In the rows, 128 means zero.
Turns, then the turns between two rows, first turn first; the first pair answered:
turn X:
[110 121  94 141 145 136 121 153 153  94] => [ 97  95 118 134 111 121 112 149 149  96]
[ 84  90 131 124  96 102  82 143 134 144] => [ 91  95 118 126 133  81 132 151  98 179]
[142 112 176 127  74 148 106  81 165 108] => [135  99 186 117  91 116 168  83 107 154]
turn F:
[114 107 152 124 105 110 136 129 115 131] => [111 105 132 126 120  97 130 148 110 132]
[165 171 126 148 156 166 138  88 148 113] => [166 168 138 147 162 156 157  87 134 125]
[127 127 134 153 106 174  90 108 144 114] => [125 112 160 144 106 159 141  87 111 145]
turn S:
[142 139 112 134 153 117 138 131 118 127] => [145 142 132 135 147 123 150 114 120 131]
[127 124 115 130 136 118 117 140 121 113] => [137 130 114 135 150 121 125 139 118 110]
[139 158 130 151 137 124 164  96 123 138] => [129 138 155 138 107 121 157  89 121 139]
Now pairs of rows:
Between the rows of a pair lie 2 to 3 turns.
[114  60 173  80 111  86 178 160 106 185] => [175 160  85 130 194 157  96 154 194 111] | X X
[114 113 109 130 101 128  96 132 129 100] => [133 136  83 140 150 125 120 134 114 111] | X X X
[122 114 125 123 115 104 144 142 115 137] => [117 111 128 120 107 105 130 147 124 130] | F F X
[100 102 118 116 115 113  98 169 108 139] => [101 101 127 115 120 106 127 156  93 154] | F X
[136 100 148 143  69 132 139  67 145 111] => [147 113 138 141 101 125 187  64 120 131] | X X S
[ 89  90  62 138 127 118  59 198  89 118] => [ 91  83  69 132 140 104  84 198  73 134] | X X
[ 98 125 164 123  83 118  91  95 126 117] => [121 158 126 133 164 106 162 104  78 154] | F X
[151 151 120 132 130 110 181  80 104 159] => [127 123 152 124  64 116 129  78 133 135] | X X X
[120 115 133 114 101 118 121 131 123 129] => [148 145 119 128 136 133 142 121 125 138] | X X S
[127 117 120  87 129  84 153 109  83 136] => [112 106 120  87  98  90 101 122 112 106] | F F X
[111 118 106 116 121 106 113 203 101 139] => [146 161  93 136 170 127 139 178 110 138] | X S
[116  86 129 122  78 101 159 145 104 150] => [158 152  68 151 147 138 122 146 148 118] | X X
[134 135  93 131 181 100 186 152  68 178] => [176 188  81 156 198 165 132 117 146 129] | S X
[154 131 122 137 130 134  90 124 166  97] => [131 106 113 122 145  90 135 167 106 136] | X X F
[131 139 149 114 110 158 109 102 153 100] => [146 158 125 119 163 151 152 105 127 124] | X X X
[143 153 126 147 108 162 114  85 170 120] => [125 125 151 133 105 125 179  88 114 168] | X X
[125 137  83  99 152 123  80 232 137 100] => [141 152  79 110 177 126  95 226 130 106] | X S
[144 171  63 158 188 168 125 142 148  96] => [ 70  80 107 116  88 104 108 188 103 112] | X X S
[122 130 103 141 199 104 172 169 105 170] => [101 107 132 140 106 135  58 158 189  99] | X X
[123 143  99 115 112 145  91 138 148 136] => [138 142 133 113 111 145 150  98 134 164] | S F F
[ 95 104 180 139  99 109 156 161  80 151] => [ 92 116 121 144 118 111  97 205 100 125] | S F
[ 99  99 159 118  54 130  77 116 157 101] => [139 145  97 130 183 104 189 131  83 167] | X X
[117 127  92 129 150 110 108 161 116 127] => [112 113 128 121 139 100 152 136  91 152] | F X X
[107 117 164 115  93 131 134 114 121 137] => [113 127 148 111 123 120 163 118 101 155] | X S
[118 107 172 126  88 113 118 106 146 114] => [151 150 121 141 175 116 164 116 121 139] | X X
[119 121 156 118 122 118 166 113  94 145] => [142 140 152 131 139 141 168  98 115 139] | X S
[100  93 125 108  40 101  78 177 144  98] => [114 113  84 111 121  65 162 199  71 152] | X S
